Where one turn sends some rows of the set: a few examples, then the rows asked:
kazav: 1.668 0.615 0.371 -1.262 2.127 -0.611 0.552 0.250 1.259 -0.299 0.385
 -2.858 -4.211 0.428
goni: -0.380 -3.151 -1.372 -2.686 -0.837 -0.773 2.725 1.333 -0.321 0.695
 -1.565 -1.163 1.567 0.522
falez: -0.693 -2.414 -0.583 -1.912 -1.666 -0.509 1.925 0.711 -1.694 -0.234
 -1.413 -1.138 2.641 -1.574
sugif: 0.339 1.625 0.513 -0.618 0.488 -0.236 3.028 2.662 -0.673 -2.736 -0.218
 -0.397 1.986 -0.445
Nore: -0.161 -1.130 -2.588 1.001 -0.604 -0.280 0.079 -0.627 -1.567 1.606
 -1.701 1.999 -2.042 3.252
bire: -0.159 0.525 2.485 -2.184 -0.945 0.924 -0.482 -2.050 -1.441 0.044 2.533
 -2.110 -1.390 -0.595
zoka: 1.207 2.497 2.998 -2.162 1.222 0.480 0.828 -0.252 -0.856 -0.092 0.953
 -1.026 -2.323 -1.154
biba: -0.284 2.476 0.913 -0.061 0.807 0.395 0.845 -1.284 0.266 -1.344 1.909
 -3.279 -2.600 0.803
lapi: 0.707 0.243 1.254 2.942 -1.030 -0.977 -1.525 -0.471 -1.474 -0.065 -0.989
 3.351 -1.161 0.924
Tufud: 0.081 -1.101 -0.959 1.268 -1.620 -0.398 -1.291 -0.927 -3.370 1.022
 -1.836 2.523 -1.033 0.447
nedad: 1.696 -0.885 -2.629 -1.372 0.484 -0.892 -2.756 -2.091 1.901 1.707 0.103
 0.114 -1.067 2.738
lave: 0.453 0.355 -0.418 2.669 -0.260 -0.975 -0.130 -0.229 0.283 0.290 -0.782
 2.859 -1.989 3.854
nomi: 0.067 0.463 2.679 2.231 -0.714 -1.174 1.303 1.190 2.487 -2.085 -0.425
 -0.853 2.125 -0.128
rez: 2.030 0.356 -1.167 -3.484 0.364 -0.244 -1.773 -1.467 -1.614 2.169 -0.501
 2.184 0.098 0.173
sekuz: 1.921 1.829 -2.242 0.620 1.623 -0.916 -2.073 -1.397 2.588 1.000 -0.911
 -0.169 -1.506 2.218
kepo: 0.102 -1.461 -0.066 -1.556 -0.048 -0.160 -0.940 -1.588 0.589 -0.033
 1.890 -3.875 -3.110 0.958
sibe: 1.403 -1.377 2.142 -3.605 0.144 -0.045 -0.916 -0.272 -0.437 1.212 0.877
 -1.679 -2.890 -0.899
Guse: 0.013 -0.705 -1.737 1.776 -0.306 -0.760 -0.003 -0.546 -0.311 0.891
 -0.930 2.375 -2.280 4.141
zudu: 1.266 0.933 -0.757 -2.130 -0.540 -0.762 -2.224 -2.230 -2.648 -0.191
 1.310 2.133 0.887 -0.414
Gavu: -0.055 -1.615 -2.214 0.582 -1.046 -0.380 -0.408 -0.676 -2.828 1.686
 -1.862 2.372 -1.709 1.711
Dimu: -0.600 -1.910 -1.453 -1.593 -0.450 -0.349 3.202 1.265 1.763 0.783 -1.299
 -1.730 1.314 2.536
ris: 1.577 3.534 -0.322 -0.148 0.885 -0.809 -1.642 -1.761 -1.768 -0.922 0.254
 2.003 0.513 -0.825
kota: 0.579 0.705 0.823 3.527 -0.675 -0.715 -0.952 -0.544 -0.333 -0.323 -0.573
 3.201 -1.480 2.607
fuzo: -0.366 -0.635 1.337 -2.078 -1.496 0.216 1.981 1.436 -1.091 -2.004 1.694
 0.053 3.140 0.552
dav: -0.476 -1.770 -0.178 0.055 -0.386 -1.134 2.569 1.085 3.575 -0.484 -0.146
 -1.449 1.259 3.492
Zaz: 0.143 -0.992 1.282 -0.433 -1.234 -0.949 1.287 1.442 -1.254 -1.004 -1.731
 -0.634 2.651 -2.873
Nubo: -0.444 -0.244 -1.206 1.996 -0.238 -0.341 0.683 1.282 1.700 -2.522 -0.667
 -3.692 1.364 0.254
sela: 0.476 -0.220 0.478 2.350 -1.312 -0.564 -1.504 -0.686 -2.785 0.493 -1.788
 3.180 -1.011 -0.021
Menik: -0.256 -1.119 1.486 -1.803 -1.775 1.938 0.890 0.955 1.517 2.075 -1.237
 -1.442 2.806 0.971
faz: 0.444 -0.437 1.657 1.338 0.109 -1.486 2.134 1.799 3.891 -1.346 -0.557
 -0.859 1.268 1.979
por: 1.286 0.197 2.281 -1.567 0.832 -1.252 -0.024 -0.355 -0.153 -2.335 3.083
 -1.355 -2.978 0.027
zad: 0.369 -3.560 0.438 -0.755 -1.775 0.083 -0.916 1.158 2.797 0.654 -0.746
 -2.698 1.664 1.158
Nonot: 0.137 0.788 0.715 -2.174 0.355 1.625 0.049 -1.357 -0.111 2.231 -0.345
 -3.523 -2.650 -0.233
fopa: 0.813 -0.948 -0.570 0.560 0.666 -2.089 1.321 2.914 0.534 -4.014 0.339
 -1.473 0.904 -0.271
vuna: 0.962 -1.494 -0.469 0.792 0.375 -0.173 0.313 2.353 3.084 -0.031 -2.647
 -3.225 0.516 -0.044
sovun: 2.411 2.161 -0.584 0.885 1.526 -2.464 -2.352 -0.926 0.157 -1.959 0.801
 1.609 -0.730 0.011
Zoreb: 1.265 2.445 -1.768 1.930 1.062 -1.330 -2.561 -2.051 1.467 -1.227 0.825
 -0.084 -0.597 1.731
kebig: 1.058 -1.795 2.186 -3.330 -0.874 0.247 1.588 2.492 0.286 0.603 -0.238
 0.711 2.358 0.386
Tosi: 0.763 0.576 -2.337 -2.430 -0.262 0.668 -1.872 -2.573 -0.043 2.874 -0.474
 0.519 0.039 1.927
gik: 0.393 -0.858 2.615 1.157 -1.216 -1.722 0.551 1.269 0.379 -2.340 -0.517
 -0.298 2.500 -2.224

nomi goes to -> faz
Tosi goes to -> rez
Now find these:
lave goes to -> Guse
zad goes to -> Menik
Nonot goes to -> sibe

